Here are some points, one per row:
[ -1 -29  12 -29  20 -23  -1  23  39  -8   0 -36  12  39   1   1  69 -27
  -4 -64  32  13  -6 -58 -15  61  51  13  28 -40  43 -45 -23  41 -49  46
 -32 -24  11  40  29  33  22  16  54  19  50  38]
[102 -14 -13 -18  48  17  -9  17  30  30  16  28  10   2  28  64 -36   4
  -9 -43   3  17  12 -49  -9  -9 -28  13 -35  19  -7 -78  19 -54  -3   9
  55  17  35  15  11  15   1  31  39 -30  -1  -3]
[ 23  -9 -27   7 -34 -32  67  19 -43  49  35 -15 -53 -36   6  63  29  15
  23  20  -5  10   5 -34  29   7  61  25 -25  17  14  -6  69  60  18  13
  -4  46  19 -17 -13  49  15  25 -13   4  25  -1]
[-33  75  19 -14   1  12 -15  42   3  31  44  44 -57  23  26 -16  -4 -33
  10 -40  10  -4  -5 -31 -35 -30 -34 -43   6   9 -24  10  32  26  -9   6
 -74   4 -26 -31  10  -9  -3 -10  13 -77 -39  51]
[-16 -48 -32 -73 -27 -31  45 -17  44 -14   2 -64 -40 -17 -19 -23  -1  11
  33 -16 -11 -22  -1 -42  24 -21  -5  -9  -7  -5 -57  47 -39  -9  25 -36
  42 -30  24   1  51 -23  42  -4  16 -32 -44  46]
[ 40  60  -5  -4 -50  56 -20 -52  44  21  52 -19  55 -24 -31   7  26  75
   6 -24 -14  39  19  -9  26  18  13 -61  -1   5 -20  33  12 -15 -46   7
 -35  -2  -4 -31   9 -19 -12  34 -22  -2  22  -1]
[ 15   9 -55  13 -61  -6  29  24  37 -33 -33  34  -9 -16  40   3  -5  18
 -27  -5  39 -56  -3  19   6  -5   1 -14   0 -42 -23  15  21 -12 -47  12
   3 -62 -47  37  16  57 -72  38 -20   4 -29 -45]
[-19 -17 -64 -21   9 -54  36 -29  14  -2   4  -4  45  -4  33 -78  10   2
   6  27  -6  34 -35 -12   0   9 -45 -35 -11  14 -17 -26 -10 -21   7  59
 -25  63 -15   0 -50  16  29  54  12  43 -52  -8]
[-20  24  41  18 -65 -14   1   0  37  -1 -33 -16 -17  -5  14  -5 -49   4
 -57 -15 -12 -22  69  33 -18   3 -27 -14 -59   9  29   2  -4  16  68  39
 -45 -14  18  16  24   3  65  48  15  11  13 -28]
[-43  37 -20 -23  67 -11  18  39   6  44 -36  25 -17 -61 -47   9 -27  44
 -24 -28  13  22  58 -16 -14  -5  15 -41   0 -61 -48  18 -41 -12 -27   6
  -3  38  30  -1   5 -18   3 -36   1  57  21 -44]
[ 33  33  39 -18 -35 -29 -25   9 -63 -49  -2  29   9  43 -10 -21  51 -25
  15  28 -42  -5  32  -7 -29 -13  23 -11 -48 -47 -26  31  18 -73 -13   0
  12  34   6  17  64  25  -5  15  11  41  -8  49]
[-30  51 -10 -36  -5  73  33   6   9 -28  23  37  25 -66  49 -43  32   6
  -3  22  64   2 -41  36  -7 -11  -3   6 -28   6  35 -36 -33  19  15 -69
  12  21  54   9  39  26 -10 -11  49   4  10  17]
[-37  -6  43 -39  42  47 -26 -30  28   7   8  21  34 -62   0  47  17 -83
  81   4 -16 -40  13 -18 -15  22 -10  -7 -22 -42  43  29  18  20   1  -1
   1  20  -8  52  -9  24  23  38 -48  -8 -24 -39]
[ 49 -11  30 -17 -13  21   9  25  -6   0 -22  44  -1 -46 -13 -12 -25 -51
  14  12 -27   1 -15  -8  91  25 -18   4 -49 -21 -25 -68  13  45 -19  21
 -28 -43 -17 -18  -5 -38  11 -42  -6  65 -40  55]
[ -7  -7  23  83   0  25 -12  -1  29 -10  81  40 -68  -9 -10 -35  -4  16
  28  27 -10   1 -31  11 -72  39   4  31  27 -31 -44 -42   4   4  -7 -23
  42 -30 -12  18 -20 -33  67  41  -7  41  31  -1]
[ 29  27 -22 -56  30 -20 -20   9 -31 -81  -6   9 -20 -17 -36  39  35  15
 -11   5  -5   2 -54  33 -62  -4   0 -21 -14  47  11  19  36  39  43  36
  32 -84   8  35 -68 -50  12 -27  16   9  24  -4]
[ 78 -15  80  20   9 -18  34 -42   2 -25 -23 -32 -26   3  34   4   0  24
 -17  20  31  64 -24 -10 -30 -31 -12  38  35 -34  23  55 -15  41 -23 -37
 -27  14 -24  39 -18 -36   0 -24  10   3 -40 -28]
[ 16  20  -7   5  50 -11  15 -30  26 -29 -53  51 -31  20  21  47  -3  52
  34  48 -40 -18 -14  -4  -5  39  -5  24  47  37  51   3 -56 -59  -5 -24
 -60 -31  22 -49  -1  22  28 -10 -39   3  -2  30]
[ 21 -57 -17 -31 -15  -9 -44 -16  -2 -13  49  18  -2  61 -28  33  23 -18
 -38  17  68 -30  -5  12  -9  55 -13  18  -2   5 -44  19 -24   2  58 -11
 -54  31  25 -42   7 -11 -35  -7 -24  16 -28 -66]
[  8  79 -19   7 -10 -34   6 -65  20  14   6 -13 -31   9 -72 -27  26 -29
 -63 -15  12   6  -9  -9  29  22   4  37 -32 -39  52 -30 -40 -41  36 -23
  35  32 -44  -5 -58   8   4 -24 -30 -45  -4   3]
[ 10 -51 -11  24 -11 -18 -48 -74 -38  40 -27 -36 -25 -74 -26 -10  -1 -18
   3  14 -10 -41 -39  28 -29 -29   4 -47  21 -24  14 -40  -9 -25  17   6
 -61  -6  -1 -13  32 -23 -50  23  47 -32  39  13]
[  2  26  32   5  10  -9  13  43 -44 -32  19 -64 -13 -50   6 -40  21 -10
  -2  -4 -23 -39  33   9 -14  36  25  47  36  32  -3 -24 -28 -24 -43  36
  21  -5   7 -55   9 -36 -31  22  -3 -50 -65 -73]
[-18 -27  32  54  17  -1 -30  12 -50  22 -16  17  -1  22 -53 -11  19  50
  18 -75  40 -22 -61   5  25 -24   1 -30 -16  57  54   8 -11 -17  16 -17
  25   6 -39 -32  50  10  28   4   6  40 -50 -41]
[-41  25  38   6 -32 -41  41 -26  13 -14 -43  11  41  28 -52  47  -1 -53
   5  64  28  33 -14  -6   8 -38 -26 -31  32  31 -17 -39  -3   8 -29  -2
  48   2  19 -41  43 -34 -15  13 -31  -6  39 -29]
[ 21  52   9 -19 -26 -57 -86  10 -47  72 -18 -24  34  12  47  12 -17  26
  46  35  16 -11 -27   3  -9  47 -23   5  15  10 -42  -1 -59  42   2 -10
  48 -18 -38  20   0  28   2 -39  -9  -8  28  -4]
[ -1 -13 -23  85  30  19 -26   7 -32 -19  -5   5 -36   6  14 -29  27 -21
  20  28  25  75  31 -56  49  25 -61 -21   0  -2  30  53 -27   8  32  20
  23 -51  43  -1 -20  -5 -66  15   0 -15  29   5]
[ -24  -40    2  -13   13   -7  -13   47    5    2  -18   -4   25  -31
  -28   30   34    8  -20  -11  -45   69   15   27  -39    9  -70   75
   18   21    3    6   -6   13   24  -51   13    6 -103  -13   12    1
  -49   64    3    7   32   43]
[ -1  30  -6  13  16 -41   4  22  32 -41  26 -18   7  32  25  15 -56  -1
  87 -41   4 -29   7 -18   6 -17  -4  29   7 -24  43 -16  25 -10  38 -37
   8  18 -18 -12 -33 -76 -75  -2  27  57  52 -15]
[ -2 -72  66 -15   6   7  23  -7  56  21  11  67  -3  19  18 -50  42  46
   7  11 -33   0  21   2   5 -43  17  29   0  37  11 -18   0   8  29  66
  31  21 -20  31  -1  -3 -44 -85   2 -19  40 -10]
[-34  -4   6  15  -7  48  34  -2   0   9   8 -69 -21  24  -7  18 -32 -22
  -5 -17 -84  24 -11   4 -19  43 -27 -19  22  41 -28 -21  32 -34  25 -20
 -11  -5  16  38   9  79 -40 -86  19  46  -5 -18]
[ 21  -7 -34  31 -18 -16  26  61  16  18  36  56  76  -8   7  -1 -46 -38
 -55  -1 -76  18 -46   5  -3  32  58   2  36 -16  29  62   2  -6  22   0
   1   4  18  11  36 -21  17 -25   2 -40  -7  -4]
[  5 -16 -48 -31 -44   8 -44 -24 -29 -38   5  28 -37  11  48   6  24 -16
 -28 -66 -68  -6  28  42  19 -20 -35 -31  58  -6  27   1 -11  31 -49  -2
  44  63  26 -23  -9   2  32 -24  -9  -2  25 -14]
[-20  -2  -6  57 -29  13  24 -13  -6  -6 -65  14  36 -20   5  10  18 -24
 -14 -29  42 -53   8 -17  -3  15  -3  39 -20  46 -66  37  16 -34 -50  -7
 -15  34   1  -1 -65  -7  37 -29  45 -26  41  17]
[-15 -28 -44   2  -3  51   0 -17 -14  -4 -57   3  13  67 -14 -21 -34 -10
  27  22 -26  31  25  -4 -52 -10  96 -34 -59   7   1 -27 -41  40 -27 -32
  -1   3 -38 -40 -35   8  -8   2  16 -33 -32 -21]
[-63   5   5 -34  10 -41 -53 -56 -35   2   8  21   5 -13  11 -54 -38   9
 -23 -27  -5  40  -7 -26  31 -26  50  60  -1  48 -14   5  53 -26 -49 -43
 -24 -46  47  36  10  10 -11  18 -26   0   5 -20]
[-51  -6   5  18   9  12 -47  40  34  14 -45 -34 -12  28  31  19  28  53
 -26   2  -7 -27 -27  30  34 -16  43  -8   5 -19 -29 -32   5 -13   7   7
   9  51  45  34 -27 -41 -20  43 -80 -17 -27  46]
[  20   -6  -31   45   25    0   14  -17  -26  -33    6  -32   73  -25
  -15  -31  -24    5   -8  -37   25  -23   29  -13  -57  -51  -10   21
   10  -23   -7  -29   11   29   29   26  -12   -6   20  -19   32   41
   21  -38 -112   -6    7   44]
[  0 -35 -35  -1  21  16  -7  54  -1  16  36 -54  20  23  23 -22  35 -12
  13  35   2  10  29  44  55 -62 -15   4 -30 -24  10  10  10 -59 -18 -31
 -46 -40 -32 -10  -6   2  79 -28 -18 -28  54 -55]
[-15   9 -12 -46 -16  75  -4   2 -28  32 -30  -7   0  39 -36 -12 -44   6
   3  27  12   2 -12  12  19 -46   1  74  64 -63   7  19  33 -13  22  65
  18  -9  30 -37 -21  24  13  33  38  19  -8   3]
[ 14   7  -3  30  54 -15 -17  -9  25   7  59  -9  16  22 -46   2 -38 -21
 -31  37 -12 -62  43  42  42 -44   6  -6  20  52   3  27 -39  53 -31  -4
  -4   7  -2  40 -12  32 -24  32  39  22 -11  49]
[-42 -35  10 -10  45  11  12 -35 -18  -7  31 -25   0   4  52   8 -58  23
 -26  26  41   2  19  44   3  72   6 -25 -26 -13  33  40  58 -21 -22  27
  64  16 -47 -40  17 -10   3 -27  13   1  -4  65]
These points spread out most along one direction. Take the direction at right angles to it along which they spread out most. Go by this last direction. Where along it does each point below lie, from 0 to 99? The average is 50, and the first point in the table lies past the average. One standard deviation of the points above along it is 16.
[ 29  27 -22 -56  30 -20 -20   9 -31 -81  -6   9 -20 -17 -36  39  35  15
 -11   5  -5   2 -54  33 -62  -4   0 -21 -14  47  11  19  36  39  43  36
  32 -84   8  35 -68 -50  12 -27  16   9  24  -4] 49
[ -24  -40    2  -13   13   -7  -13   47    5    2  -18   -4   25  -31
  -28   30   34    8  -20  -11  -45   69   15   27  -39    9  -70   75
   18   21    3    6   -6   13   24  -51   13    6 -103  -13   12    1
  -49   64    3    7   32   43] 44
[ 14   7  -3  30  54 -15 -17  -9  25   7  59  -9  16  22 -46   2 -38 -21
 -31  37 -12 -62  43  42  42 -44   6  -6  20  52   3  27 -39  53 -31  -4
  -4   7  -2  40 -12  32 -24  32  39  22 -11  49] 50
[-20  24  41  18 -65 -14   1   0  37  -1 -33 -16 -17  -5  14  -5 -49   4
 -57 -15 -12 -22  69  33 -18   3 -27 -14 -59   9  29   2  -4  16  68  39
 -45 -14  18  16  24   3  65  48  15  11  13 -28] 54
[ -1 -13 -23  85  30  19 -26   7 -32 -19  -5   5 -36   6  14 -29  27 -21
  20  28  25  75  31 -56  49  25 -61 -21   0  -2  30  53 -27   8  32  20
  23 -51  43  -1 -20  -5 -66  15   0 -15  29   5] 37
[  20   -6  -31   45   25    0   14  -17  -26  -33    6  -32   73  -25
  -15  -31  -24    5   -8  -37   25  -23   29  -13  -57  -51  -10   21
   10  -23   -7  -29   11   29   29   26  -12   -6   20  -19   32   41
   21  -38 -112   -6    7   44] 49
[-15   9 -12 -46 -16  75  -4   2 -28  32 -30  -7   0  39 -36 -12 -44   6
   3  27  12   2 -12  12  19 -46   1  74  64 -63   7  19  33 -13  22  65
  18  -9  30 -37 -21  24  13  33  38  19  -8   3] 52
[-15 -28 -44   2  -3  51   0 -17 -14  -4 -57   3  13  67 -14 -21 -34 -10
  27  22 -26  31  25  -4 -52 -10  96 -34 -59   7   1 -27 -41  40 -27 -32
  -1   3 -38 -40 -35   8  -8   2  16 -33 -32 -21] 37
[-43  37 -20 -23  67 -11  18  39   6  44 -36  25 -17 -61 -47   9 -27  44
 -24 -28  13  22  58 -16 -14  -5  15 -41   0 -61 -48  18 -41 -12 -27   6
  -3  38  30  -1   5 -18   3 -36   1  57  21 -44] 54
[-16 -48 -32 -73 -27 -31  45 -17  44 -14   2 -64 -40 -17 -19 -23  -1  11
  33 -16 -11 -22  -1 -42  24 -21  -5  -9  -7  -5 -57  47 -39  -9  25 -36
  42 -30  24   1  51 -23  42  -4  16 -32 -44  46] 51
[-20  -2  -6  57 -29  13  24 -13  -6  -6 -65  14  36 -20   5  10  18 -24
 -14 -29  42 -53   8 -17  -3  15  -3  39 -20  46 -66  37  16 -34 -50  -7
 -15  34   1  -1 -65  -7  37 -29  45 -26  41  17] 46
[  0 -35 -35  -1  21  16  -7  54  -1  16  36 -54  20  23  23 -22  35 -12
  13  35   2  10  29  44  55 -62 -15   4 -30 -24  10  10  10 -59 -18 -31
 -46 -40 -32 -10  -6   2  79 -28 -18 -28  54 -55] 44
[ -1 -29  12 -29  20 -23  -1  23  39  -8   0 -36  12  39   1   1  69 -27
  -4 -64  32  13  -6 -58 -15  61  51  13  28 -40  43 -45 -23  41 -49  46
 -32 -24  11  40  29  33  22  16  54  19  50  38] 85
[ 21  -7 -34  31 -18 -16  26  61  16  18  36  56  76  -8   7  -1 -46 -38
 -55  -1 -76  18 -46   5  -3  32  58   2  36 -16  29  62   2  -6  22   0
   1   4  18  11  36 -21  17 -25   2 -40  -7  -4] 68
